In the rows, zero is written as 128.
Each named turn below is shown by a few rows before and after it. Which turns, in which order, take the first row of each later pair to the second? The first pair is answered.
P:
[146,  98, 158,  83, 106, 160, 233, 136, 119, 119, 119, 138, 182, 131, 142,
 192, 112, 169, 110, 161, 110] -> [130, 106, 123, 117, 110, 145, 223, 127, 114, 117, 135,  95, 195, 175, 154,
 201, 106, 171, 135, 127,  91]
[135, 118, 157, 128, 129, 124, 115, 142, 146, 122, 123, 137, 104, 138, 128,
 123, 126, 136, 130, 141, 104] -> [137, 115, 161, 121, 122, 136, 130, 142, 137, 129, 119, 148, 120, 128, 133,
 142, 123, 147, 121, 153, 117]
[131, 149, 162, 108, 128, 150,  82, 131, 140, 141, 111, 179, 106,  82,  89,
  65, 134, 119,  99, 146, 159] -> [122, 156, 155,  76, 105, 139, 132, 117, 113, 167, 106, 165, 144,  68, 109,
  83, 108, 137,  98, 149, 173]
C:
[162,  95, 195, 130, 160, 141,  87, 145, 164, 104, 123, 161,  51, 106, 100,
 100, 181,  94, 116, 131, 104] -> [ 82, 172,  93, 123, 111, 106, 145,  73,  85, 169, 121, 104, 152, 121, 100,
  67, 128,  80, 163, 117, 172]
[106, 127,  74, 136, 100, 120, 188, 133, 111, 155, 153,  75, 174, 173, 159,
 194, 116, 138, 152, 108, 121] -> [152,  73, 160, 139, 149, 153, 152, 170, 161,  89, 149, 123, 108, 172, 142,
 206, 163, 132, 130, 140,  72]
[115, 120, 181, 132, 192, 135, 137, 117, 144,  67, 125, 167, 123, 145,  96,
 105, 213,  87, 169, 164,  98] -> [ 92, 151,  52, 130,  97, 101, 168, 112,  88, 179, 134,  75, 198, 134, 146,
 149,  95, 142, 151,  96, 170]
[127, 169, 137, 149, 114, 117, 179, 123, 104, 112,  91, 127, 151, 129, 137,
 109, 124, 128, 120, 119, 150] -> [157, 145, 142, 143, 112, 129, 164, 153, 123, 110,  99, 126, 122, 125, 149,
 145, 116, 153,  84, 101, 138]
W:
[116, 149, 114, 124, 152, 114,  72, 163, 107, 188, 129, 119, 119, 134, 169,
 158,  81, 127,  67,  96, 156] -> [122, 159, 131, 137, 169, 115,  48, 168, 130, 168, 124, 135,  92, 131, 155,
 129, 112, 107,  75,  98, 151]
[126, 127, 168, 141, 131, 111, 159, 127, 122,  90, 127, 148, 135, 144, 113,
 126, 148, 109, 146, 157, 111] -> [123, 119, 153, 131, 115, 109, 185, 128, 106, 106, 133, 128, 161, 141, 142,
 155, 129, 124, 146, 151, 118]
[179,  95, 132, 148, 150, 143,  87, 173, 149, 141, 151, 110,  78, 141, 120,
 155, 108, 132,  92, 102,  98] -> [173,  98, 138, 150, 147, 137, 100, 182, 149, 141, 149, 115,  89, 147, 125,
 164, 110, 138,  88, 114,  91]
B:
[110, 142, 133, 136, 156, 118,  98, 128, 132,  93, 127, 110, 154, 136, 138,
 106, 112, 129, 122,  78, 115] -> [130, 131, 134, 119, 138, 122, 116, 135, 133, 104, 138, 110, 154, 114, 151,
 138,  93, 157, 110,  82, 117]
[151, 100, 144,  86,  94, 138, 164, 137, 123, 143, 109, 144, 156,  86, 150,
 154,  86, 133, 119, 167, 139] -> [107, 140, 142, 128, 137, 121, 127, 107, 114, 116, 111, 142, 155, 133, 117,
  80, 143,  74, 179, 168, 134]
[129, 122, 108, 134,  89, 114, 142, 126,  87,  76, 167, 138, 144, 161, 138,
 181, 126, 100, 131, 166, 119] -> [131, 145,  88, 154,  94, 116,  70, 132,  97,  91, 161, 149, 105, 147, 127,
 142, 129,  82, 124, 133, 140]

Between the rows of a pair lie 2 to 3 turns.
[ 85, 161,  79, 123,  96, 111, 176, 103,  77, 167, 123, 104, 204, 120, 151,
 110,  90, 145, 141, 121, 185] -> [155, 139, 135, 118, 117, 138,  64, 147, 139, 154, 111, 183,  75,  58, 118,
  80, 115, 138,  77, 114, 185] => C C B
[ 95, 162, 126, 135, 113, 120, 135, 104, 117, 128, 119, 136, 126, 110, 124,
  84, 139, 108, 156, 122, 160] -> [115, 113, 148, 114, 103, 139, 189, 122, 130, 118, 127, 123, 149, 115, 140,
 159, 128, 141, 138, 140, 116] => C W B
[ 87, 214,  69, 162,  89, 106, 127, 148, 158, 160, 153, 144, 111, 155, 161,
  93, 143, 144, 154, 103,  89] -> [129, 169, 128, 117,  93, 137, 138, 184, 185, 159, 142, 191,  74,  90, 160,
 111, 137, 172, 101, 130,  86] => C P P
[172, 108, 144, 100, 147, 155, 164, 145, 125, 135, 113, 128, 125,  98, 164,
 168, 139, 136, 116, 191, 117] -> [176, 122,  92, 126, 123, 145, 100, 156, 127, 176, 120, 117,  98,  92, 167,
 150, 107, 139,  88, 138, 151] => P B B
[119, 123, 126, 113, 115, 129, 173, 120, 113, 110, 139, 103, 172, 156, 139,
 155, 132, 141, 145, 143,  97] -> [112, 165,  98, 135, 117, 127,  70, 121, 122, 148, 128, 122, 118, 121, 111,
  91, 124, 122, 140,  97, 159] => B P C
[106, 119, 124, 133, 132, 128, 178, 154, 102, 110, 113,  86, 155, 143, 130,
 164, 197,  92, 156, 133, 116] -> [141,  99, 141,  86, 106, 141, 194, 176, 111, 125,  97, 119, 134,  93, 130,
 180, 179, 119, 107, 146, 134] => B P B
[143,  80, 187, 134, 144, 159, 134, 159, 174, 103, 110, 155,  73, 112, 123,
 143, 159, 124,  89, 140,  96] -> [135,  84, 198,  98, 130, 167, 191, 145, 143, 109, 105, 154, 107,  94, 128,
 140, 154, 138,  99, 172, 117] => B P
[ 73, 142, 109, 177, 194, 111, 131, 113, 106, 121, 129,  98,  83, 143, 131,
  99, 159,  86, 154,  84, 152] -> [ 83, 158,  82, 155, 152, 114, 130, 122,  93, 166, 128,  96,  88, 108, 145,
 116, 108, 120, 131,  57, 189] => P C
[129, 136,  55, 148,  53, 119,  98, 116, 121, 196,  95,  70, 104, 100, 167,
 153,  95, 124, 135,  56, 111] -> [ 80, 179,  82, 145,  93, 101, 118,  69, 100, 157,  82,  91, 137, 122, 125,
  70, 156,  63, 202, 120, 122] => C C
[140, 119, 161, 104, 120, 128, 170, 149,  95, 141, 118, 145, 123,  65, 145,
 161, 125, 171, 114, 159, 146] -> [111, 136,  99, 171, 134, 107, 152, 142,  78, 137, 146,  90, 151, 132, 148,
 173, 126, 157, 150, 118, 119] => P P
[ 81, 167, 128, 139, 137, 121, 144, 106, 111, 121, 123, 130, 139, 161, 101,
 101, 146,  88, 166, 160, 117] -> [146, 106, 168, 135, 135, 142, 108, 164, 173, 113, 123, 152,  70, 132, 121,
 155, 137, 128, 103, 142,  92] => C C B
[144, 107, 143, 115, 133, 159, 132, 110, 164,  90, 133,  91, 136, 146, 138,
 203, 165, 120, 100, 147,  79] -> [109, 165, 113, 146, 143, 141,  57,  86, 150, 105, 132,  98, 115, 156,  97,
 107, 176,  72, 130, 119, 119] => B C P
[109, 124, 164,  91,  84, 120, 204, 116, 105, 156, 116, 120, 174, 137, 155,
 117,  91, 140, 112, 143, 136] -> [126, 115, 134, 169, 115, 105, 114, 138, 137, 117, 146,  84, 120, 198, 171,
 135, 117, 133, 119,  79,  86] => P P C
[172,  79, 155, 169, 173, 140,  46, 164, 183,  76, 152, 176,  43, 153, 110,
 134, 161, 101, 113, 115,  73] -> [ 81, 136,  85, 107, 121, 111, 235,  87,  66, 146, 134, 109, 229, 154, 138,
 145, 107, 109, 178, 167, 131] => C B B
[148, 121, 127, 161, 156, 128,  87, 155, 158, 120, 138, 103,  91, 168, 122,
 147, 139, 115, 120, 105, 104] -> [107, 156,  88, 144, 116, 123, 107, 126, 119, 170, 128,  89, 133, 145, 123,
 124, 106, 124, 139,  89, 158] => C P C
[120, 121,  56, 206, 139, 116, 119,  90, 124, 111, 169, 114, 157, 203, 142,
 123, 166, 107, 142,  77, 100] -> [159,  81, 176, 136, 149, 157, 129,  94, 160,  80, 130, 214,  95, 119, 112,
  98, 192, 112,  98, 149, 117] => B C P
[151,  99, 180, 157, 124, 116, 111, 133, 136, 106, 135, 141,  78, 144, 107,
 152, 140,  91, 166, 135, 104] -> [123, 128, 178, 132, 104, 112, 167, 103, 101, 129, 117, 143, 130, 122, 103,
 129, 129,  81, 186, 162, 144] => B P C
[154,  98, 126, 160, 108, 121, 157, 156, 150, 136, 146,  79, 147, 156, 149,
 216, 108, 150,  91, 103, 115] -> [113, 133, 163, 181, 165, 120, 149, 116, 144,  73, 137, 104, 148, 188, 105,
 126, 182,  88, 153, 140, 106] => P C
[120, 154, 126,  74, 111, 125, 137, 123,  97, 135, 124, 162, 137,  76, 150,
 113, 101, 158, 119, 136, 164] -> [136, 142, 168,  91, 148, 139, 124, 130, 129,  67, 131, 177, 114, 101, 134,
 110, 153, 140, 119, 160, 114] => B C C
[137, 102, 138, 141, 136, 134, 178, 156, 139,  93, 141, 110, 129, 181, 150,
 176, 162, 145, 138, 125,  87] -> [153, 124, 115, 175, 134, 130,  75, 176, 160, 136, 131, 131,  75, 145, 129,
 134, 141, 136, 108,  72, 122] => C P B
[134, 152, 141, 133, 132, 150,  80, 143, 149, 135, 134, 174, 107,  95, 105,
  76, 120, 120, 117, 130, 185] -> [109, 152,  92, 130, 110, 137, 189, 134, 112, 139, 162, 106, 184, 136, 147,
 146,  95, 151, 145, 130, 154] => C B P
[127, 117,  71, 180, 141, 112,  70, 124, 109, 150, 132, 106,  96, 145, 131,
 124, 118,  97, 135,  89, 116] -> [150,  98, 130, 128, 139, 138,  77, 127, 128, 161, 104, 174,  59,  82, 110,
 106, 135, 101,  97, 125, 146] => P P
[140, 192, 135, 138, 131, 116, 121, 113, 132, 136,  90, 153, 146, 130,  90,
  55, 146, 107, 128, 109, 156] -> [156, 183, 127, 130, 116, 121, 108, 126, 131, 157,  85, 158, 126, 103, 101,
  69, 124, 128,  93,  97, 174] => B B B
[117, 113,  62, 155, 122, 159, 132, 130, 128, 164,  88,  73, 127, 164, 159,
 195,  52, 164, 118,  58, 151] -> [129, 115,  97, 190, 169, 164,  56, 142, 163, 119,  95, 111,  72, 188, 130,
 142, 109, 120, 127,  67, 125] => P W
[123, 142, 124, 150, 154, 120,  48, 136, 132, 121, 146, 120,  98, 125, 120,
 155, 127, 130, 116, 122, 115] -> [103, 136, 170, 104, 151, 128, 149, 125, 112, 100, 138, 134, 154, 101, 117,
 152, 143, 126, 134, 179, 123] => P P B
[113, 129, 164, 160, 151, 131,  63, 144, 133,  59, 123, 166,  80, 132,  81,
  77, 201, 112, 133, 111, 115] -> [131, 100, 209,  77, 107, 157, 151, 142, 131,  88, 108, 200, 106,  60,  90,
 110, 165, 152,  95, 164, 144] => P B
[120, 131, 155,  84,  85, 144, 206, 154, 152, 138, 141, 105, 163, 125, 137,
 123, 108, 148, 152, 181, 130] -> [107, 164, 143, 140, 137, 134, 113, 155, 168, 101, 145, 116, 117, 166, 105,
  58, 161,  92, 177, 158, 116] => C B
[ 99, 153, 179, 122, 158, 104, 128, 111, 175,  54, 129, 110,  96, 164, 126,
  76, 182, 102, 170, 185,  91] -> [ 86, 183, 147, 110, 131,  98, 101, 101, 154, 105, 107, 128,  92, 115, 111,
  29, 159,  99, 164, 173, 155] => B C
[ 88, 147, 139,  92, 161,  89, 129,  90,  69, 139, 124,  88, 177, 159, 123,
  94, 151, 123, 154, 171, 118] -> [105, 131, 183,  92, 176,  93, 102, 108,  95, 123, 124, 122, 135, 145,  98,
  75, 173, 113, 145, 179, 105] => P P P
[137,  95, 100, 149, 111, 104, 124, 180, 137, 114, 176, 107, 123, 177, 150,
 196, 101, 158, 116, 112,  83] -> [121, 106, 179, 123, 161, 118, 124, 152, 145,  61, 155, 162, 119, 171, 101,
 123, 163, 111, 140, 179,  80] => C P
[100, 171, 122, 128, 149, 139, 131, 117,  96, 130, 138, 101, 172, 160,  87,
  37, 141, 104, 183, 175, 112] -> [106, 172,  90, 141, 120, 131, 133, 127,  86, 158, 141,  79, 188, 154, 115,
  69, 106, 124, 169, 152, 133] => C C C
[ 92, 120,  93, 133, 157, 129, 107,  91, 128,  84, 140, 123, 135, 190, 130,
 116, 134, 105, 161, 104, 121] -> [145,  79, 119, 117, 135, 147, 102, 130, 155, 101, 147, 128, 101, 161, 143,
 167, 103, 151,  92, 100, 115] => C C B
[113,  95, 141,  92, 123, 130, 133, 123,  97, 160, 135, 151, 148,  78,  82,
 126, 139, 153, 175, 168, 165] -> [117,  98,  80, 143, 114, 121, 110, 135, 104, 170, 165,  89, 153, 135, 110,
 171, 116, 170, 179, 112, 140] => C P P
[112, 124, 180, 148, 175, 124, 159, 111, 117,  52, 147, 142, 149, 175, 108,
 112, 186, 106, 167, 184,  88] -> [151, 138, 109, 188, 142, 114,  14, 156, 141, 126, 159, 132,  63, 140, 122,
 101, 139, 123, 112,  76, 125] => W P B
[101, 174, 103, 111,  90, 113, 142, 116,  67, 211, 133, 124, 174,  98, 110,
  83, 100, 121, 144, 120, 169] -> [100, 167,  84, 148, 109, 102, 164, 114,  66, 189, 154,  93, 200, 154, 126,
 104, 117, 115, 174, 126, 136] => P B B
[157,  98, 145, 113, 106, 152, 118, 169, 148, 139, 126, 122, 117,  93, 145,
 177,  88, 161,  78, 102, 127] -> [ 84, 155,  93, 117,  99, 124, 163, 112,  91, 156, 127,  91, 187, 115, 132,
 130,  93, 132, 146, 121, 163] => P C C
[147, 168,  98, 141, 125, 162,  91, 131, 134, 157, 126, 139, 101,  93, 104,
  95, 129, 139, 125,  93, 180] -> [173, 109, 142, 141, 142, 175, 165, 148, 149,  95, 142, 124, 128, 141, 136,
 181, 153, 165, 117, 128, 101] => B P C
[146,  71, 159,  83, 125, 139, 196, 153, 134, 114, 128, 132, 152, 100, 150,
 198, 115, 177, 102, 166, 112] -> [105, 145, 137, 139, 169, 126,  50, 122, 143, 111, 118, 167,  86, 110,  86,
  54, 165,  96, 136, 135, 165] => C B
[ 80, 164,  66, 174, 108, 107,  90, 107,  95, 163, 114,  94, 148, 150, 131,
  94, 115, 113, 164,  86, 152] -> [173,  95, 146, 139, 112, 152,  58, 167, 172, 141, 114, 153,  60, 102, 131,
 140, 126, 153,  71, 101, 128] => C P
[120, 128,  85, 108,  71, 129, 191,  96, 102, 154, 133,  68, 167, 117, 141,
 167,  89, 131, 165, 135, 141] -> [175, 102,  87, 154, 102, 136,  63, 146, 162, 137, 138,  85,  64, 122, 139,
 168,  97, 134, 126,  78, 114] => B C
